A single turn carries every row of the set below to another of its rows. Some are shown first; where does it send the rows asked next?
vizum: [ -7 -30  -9  15 -19 -21  12  20   5 -20  22 -55 -57  16  -6   2 -13  38]
ziri: [-30 -25 -55  -4  28  34 -47   8 -20  14  -2 -29  12 -13  18   0 -15  -2]
mozot: [-30 -22 -24   2   0  28 -17  39   3 -36  28 -50  28  33  -1  10  -7 -19]
pefa: [ 12 -15 -19 -20   6 -24  13 -17  -5  32  -5  -6  16  -4 -23  10   2  78]
Vute: [-10 -17 -16   3   2   5  32 -31 -42   0  -8 -22 -21  -2   0  -1 -12 -31]
Neni: [  1 -66 -38   1  13  22 -50  29  13   9  20  -4 -12 -21   7  -6 -23  32]
nizen: [-13 -39   8 -23 -44 -29 -50 -21  -6   7 -12 -16 -10  -6  -2   5 -32  12]
vuka: [-10  57 -22 -21   5   6  -6 -18  18 -43  12   9 -15  11 -18  18 -16  10]
Bip: [  1  -5 -61 -35  28   7 -30   0 -20  13  42 -30   6 -18  22  18 -38   9]
Tus: [ 29 -81 -34 -15  -3  15 -21   0  28 -14  36   4   8   8   6  -9  -1  18]
Meb: [  4  13   4 -50 -11  18   4 -23  43  -3  24  26 -25   2  -2  34 -14  18]
Rozuv: [-15 -48  23 -15   1 -19   3  -5  13   4   1  21  34  34 -22  25  28  12]
Bozu: [  8 -10 -27 -54  28  12  40 -15  -4  20  11   9 -22  28  -1  -2 -40  45]
fefum: [-59   1  -2 -25   5   4  23  -9 -11   8 -11 -26  14  34  11  46 -44  39]
dis: [  3  17   4 -24 -12  -3   4   2  43 -40   7  -2  -4  10 -13  37  38  16]
lupi: [-17 -35  14  12   7  -7  26   7   0 -43  -8  20  18  29 -39  -5 -33  39]
puno: [-25 -60 -37  15  24  38  -9  43   4 -28   4 -31  -5   5  17   5  -1   2]
rupe: [-35  25 -39  -5 -12 -27  -9  30 -14 -32   2 -13  14  37 -19  34 -33  45]

dis goes to Meb
Tus goes to Bip
pefa goes to fefum
Now these:
puno goes to Neni
Rozuv goes to Bozu
vizum goes to nizen

